In the rows, 128 means zero.
Where one turn sends some rows of the set: a few examples, then the rows asked:
J316: [112 135  87 165 120 130 102 129  93 135 141 125 142 148 104 109 147 126]
J439: [107 129  89 161 123 138 110 131  99 142 141 126 139 140 103 107 149 121]
J360: [157 128 142 130 143 119 136 137 131 126  76 126 135 145 130 145 115 155]
J754: [107 131  91 161 120 140 110 131  98 141 143 123 136 135 106 107 147 124]
J575: [104 133  91 159 118 133 109 130  97 140 144 122 136 137 104 106 148 123]
J887: [116 133  88 167 123 135 104 130  94 134 139 128 145 146 107 110 148 126]
J811: [135 112 134 112  93  75 144 123 105 133  97 111 148 118 123 156 141 128]
J272: [151 121 153 134 105 115 130 107 146 129  74 131 127 126 113 108 101 126]
J650: [105 131  89 158 120 133 107 130  97 142 142 124 137 141 103 106 148 121]
J351: [136 115 138 120  93  89 152 124 108 126 101 112 148 105 133 158 138 131]
J838: [134 155 151 119 116  82 114 127 119 121  91 101 122 132 115 143 108 158]
J83: [148 122 151 128 104 108 125 106 146 131  73 129 125 133 107 107 100 124]
J236: [146 128 156 134 100 112 128 106 144 127  79 126 124 119 113 108  98 128]
J936: [144 127 154 129  99 104 123 105 143 128  77 125 123 124 108 106  98 126]
J576: [145 149 155 137 125 115 133 133 125 115  92 111 126 115 136 147 107 162]
J907: [111 139  89 165 118 130 101 128  93 133 144 123 141 141 106 110 146 127]
J88: [144 104 133 122 103  96 156 128 112 131  94 121 152 114 135 160 142 130]
J115: [147 134 139 113 134  85 117 132 125 134  74 116 130 161 110 142 115 150]
J891: [113 137  90 169 120 136 105 129  94 132 142 125 142 141 110 111 146 127]
J34: [142 102 129 112 102  82 150 127 110 136  90 121 153 128 126 157 144 125]

J316 goes to J887
J83 goes to J272
And these:
J34 goes to J88
J115 goes to J360
J575 goes to J650

Where one turn sends some rows of the set: a few examples, then the rows asked:
J70: [ 95 118 115 127 109 102 119  72 135 133 112 107 100 105 127 153 124 120
  83 143 119 141 117 141 113 165 144 126 139 138 110 140 132  93]
J130: [ 77 126 132 146 120 130 130  93 121 109 145  98 147 121 140 139 108 129
 118 118 115 133 129 159 145 113 138 139 115 132 113 144  92 105]
J572: [113  95 154 146 111 139 144 122 136 152 111 163 127 132 136 162 129 140
 106 173 133 168 123 113 131 123 110 105 141 129 109 142 129 110]
J486: [ 87 123 128 129 121 115 126  96 142 141 110 122 103 113 151 135 129  84
 134 145 145 134 100 108 106 153 137 149 130 145 107 126 122 101]
J120: [ 98 101 117 151 121 135 126  96 138 118 133 129 110 120 145 139 102 114
 113 149 125 145 134 134 140 140 158 128 132 128  91 152 105  76]
J885: [175 142 114 128 120  95 119 138 119 125 152 129 130 162 120 121 144 133
 133 132 120 144 136 110 113 158 100 139 117  88 116 117 120 138]
J451: [130 123 137 144 111 139 136  69 122 110 109 105 125 135 148 156 135 124
  58 137 140 139 103 157 141 125 123 120 139 124 144 126 126 147]
J160: [172 137 116 132 120  90 133 129 115 130 158 120 129 160 112 125 149 131
 131 133 113 136 149 120 111 154  96 128 113 101 124 116 120 141]
J817: [166 139 121 128 124  91 129 135 123 128 159 124 127 165 109 122 148 119
 134 131 119 140 142 125 107 155  90 129 123 102 118 125 122 145]
J3: [101 128 131 145 133 136 113 110 136 138  99 152 131 120 131 146 154 104
 106 178 144 157  89 108 109 144 107 123 143 151 124 143 126 115]
J826: [104 103 112 151 128 131 124 106 143 123  94 101 137 129 119 147 122 141
  94 157 123 146 114 102 103 134 113  96 146 148 120 155 124  84]
J326: [174 137 113 131 121  90 131 130 120 129 154 125 123 161 114 126 150 133
 128 135 112 139 149 113 108 154  92 123 110 104 119 119 124 134]
J210: [102 109 131 148 124 136 148  93 131 109 110  60 157 137 134 141 109 134
 103 117 128 120 108 127 120 110 112 122 133 142 147 133 110 124]
J423: [114 116 165 165  97 151 142 111 142 144 100 132 151 139 133 173 142 140
 101 128 132 137 117 129 146 118 117 120 132  90 121 130 130 155]
J795: [107 122 130 178 118 161 120  89 133 104 121 112 158 136 130 154 126 125
  89 126 126 130 121 150 160 122 145 128 132  94 120 149 107 135]
J435: [169 143 120 132 120 100 119 137 125 132 157 123 120 163 117 123 144 125
 136 132 122 140 140 115 110 162  95 137 122  93 113 123 125 147]
J783: [168 140 121 130 123  90 130 135 125 128 158 125 125 167 111 124 150 121
 132 130 119 141 139 123 104 155  89 129 120 103 117 123 122 144]
J456: [ 79 116 165 135 100 114 153 103 130 153 128  99 152 118 126 158 119 133
 132 108 118 122 127 144 134 122 125 139 120 115 122 123 119 143]
J208: [111 140 143 160 122 158 121  97 134 128  91 123 146 134 138 150 152  99
 105 145 155 131  84 121 131 133 116 136 141 117 145 124 124 161]
J349: [173 141 117 127 119  92 121 135 121 122 155 124 129 162 125 121 142 129
 134 127 119 139 137 114 113 157 101 140 113  92 115 117 121 138]
J317: [ 72 114 120 150 121 127 136  86 139 117 103 122 117 106 162 151 100 125
 130 138 142 137 133 129 134 153 141 142 124 140  96 124 116 100]
J69: [ 67 131 134 158 126 133 146  84 127 103 104 106 157 117 153 157 117 134
 120 121 139 127 124 150 141 123 117 136 118 142 120 123 107 136]
J904: [ 79 114 120 161 132 139 127 100 133 117  94 149 138 112 143 159 122 141
 107 167 139 157 123 125 127 144 113 113 135 151 103 144 122  98]
J507: [ 97 125 125 179 125 161 129  89 136 109  85 132 154 123 145 165 126 138
 101 148 152 138 120 135 152 143 123 126 136 118 119 129 122 144]
J147: [104 104 119 140 115 136 130  96 143 125 102  66 108 130 150 134  90 134
 118 126 132 128 120  97 114 136 133 135 129 133 111 134 118  84]
J569: [ 94 142 142 126 102 113 118  75 128 117 115  86 105 123 158 149 125 138
  82 106 121 127 101 150 123 123 121 140 115 133 112 127 116 117]
J745: [174 138 114 131 117  96 126 129 117 132 154 121 120 163 119 121 142 135
 132 134 117 137 150 112 112 159  96 134 112  97 118 116 123 137]
J926: [171 146 122 129 120 101 120 137 125 131 158 122 117 168 118 122 141 122
 137 134 125 141 140 116 111 161  94 138 120  94 112 122 125 146]
J39: [ 91  92 149 123 104 117 148 109 133 164 135 128 111 112 141 150  97 125
 140 149 130 148 135 123 130 142 137 141 132 129 106 126 122 101]
J603: [126 115 124 167 119 168 114  98 134 125  88  81 149 139 129 146 115 146
  90 149 138 134 106 100 137 137 121 121 148 112 142 142 128 128]
J253: [172 136 113 125 122  81 132 135 122 123 155 131 136 161 113 123 148 125
 131 132 116 144 141 115 108 158 101 130 115  98 115 118 123 137]
J388: [114 128 127 133 119 138 100  87 110 137 111 124 123 113 134 149 128 148
  65 175 132 166 102 138 133 151 115 122 146 139 136 143 133 115]
J526: [ 79 141 147 136 123 122 138  92 132 125 115  98 140 123 151 140 140  92
 130 115 139 116  91 135 116 121 116 150 119 144 135 118 108 141]
J91: [176 142 115 134 117 101 123 132 119 131 151 121 124 162 116 125 151 139
 129 134 117 137 145 113 115 157  97 131 114  91 118 117 125 139]
J400: [174 138 116 129 124  86 133 133 121 119 157 129 139 165 114 124 148 124
 130 130 116 141 139 115 111 153 101 129 116  98 122 117 121 141]
J565: [102 119 124 166 127 154 109 109 131 107 119 148 146 133 132 152 133 141
  85 162 120 161 119 134 143 118 124 106 132 125 104 166 109  95]

J326 goes to J91
J120 goes to J565
J253 goes to J885
And these:
J39 goes to J572
J603 goes to J210
J70 goes to J388
J904 goes to J507
J526 goes to J486

Where one turn sends some rows of the set: a few examples, then the rows asked:
J589: [122 115  95 109 108 108 112 140 147 133 119 115 159 113 128 146 138 175
 142 128 161 150  94 169]
J763: [103 148 183 138 107 147  83 131 131 133 131 103 142 126 123 113 123 170
 157 103 131 122 126 118]
J261: [117 112 116 133 125  97  96 144 151 120 118  97 166  96 111 146 133 140
 171 141 141 130 107 142]
J442: [114 138 160 150 119 116  90 130 148 132 115  94 155  79 123 134 135 170
 171 134 128 128 122 134]
J159: [125 148  98 103 159  99 137 146  88 141 115 118 141 145 107 143 100 145
 138  98 130 139 101 126]
J645: [ 94 169 160 122  97 148  99 137 132 141 134 117 126 134 143 106 115 152
 129 110 123 132 135 131]
J41: [130 129 108 100 125 108 102 145 159 116 126 111 127 109 149 149 126 127
 137 147 134 150  99 153]
J103: [129 144 123 117 154 117 129 104  81 129  92 117 121 158 148 124 121 161
 140 120 148  94 113 141]
J229: [ 93 145 160 116  86 150 108 128 119 143 127 128 147 143 130 111 133 176
 149 100 142 134 125 130]
J497: [138 146 116 116 174 100 121 144  98 133 117  98 135 130 106 148  88 150
 136  94 129 136  96 131]
J437: [106 169 129 115 109 125 111 136 150 136 124 120 119 100 164 137 133 137
 135 140 112 153 126 143]
J947: [107 127 131 108  88 133 117 122 134 146 113 134 153 114 136 138 158 194
 160 119 153 156 107 154]
J821: [128 140 127 132 156 114 122 106  83 127  92 104 130 149 132 119 121 175
 146 119 152  85 113 138]
J748: [127 147 127 128 159 109 124 112  87 126  94 102 120 149 147 119 112 151
 139 128 140  84 115 136]
J62: [134 127 121 110 167 103 125 140  88 134 117 112 145 142 102 154 105 154
 157  93 136 142  89 118]

J261 goes to J589
J103 goes to J748
J763 goes to J229
And these:
J442 goes to J947
J159 goes to J497

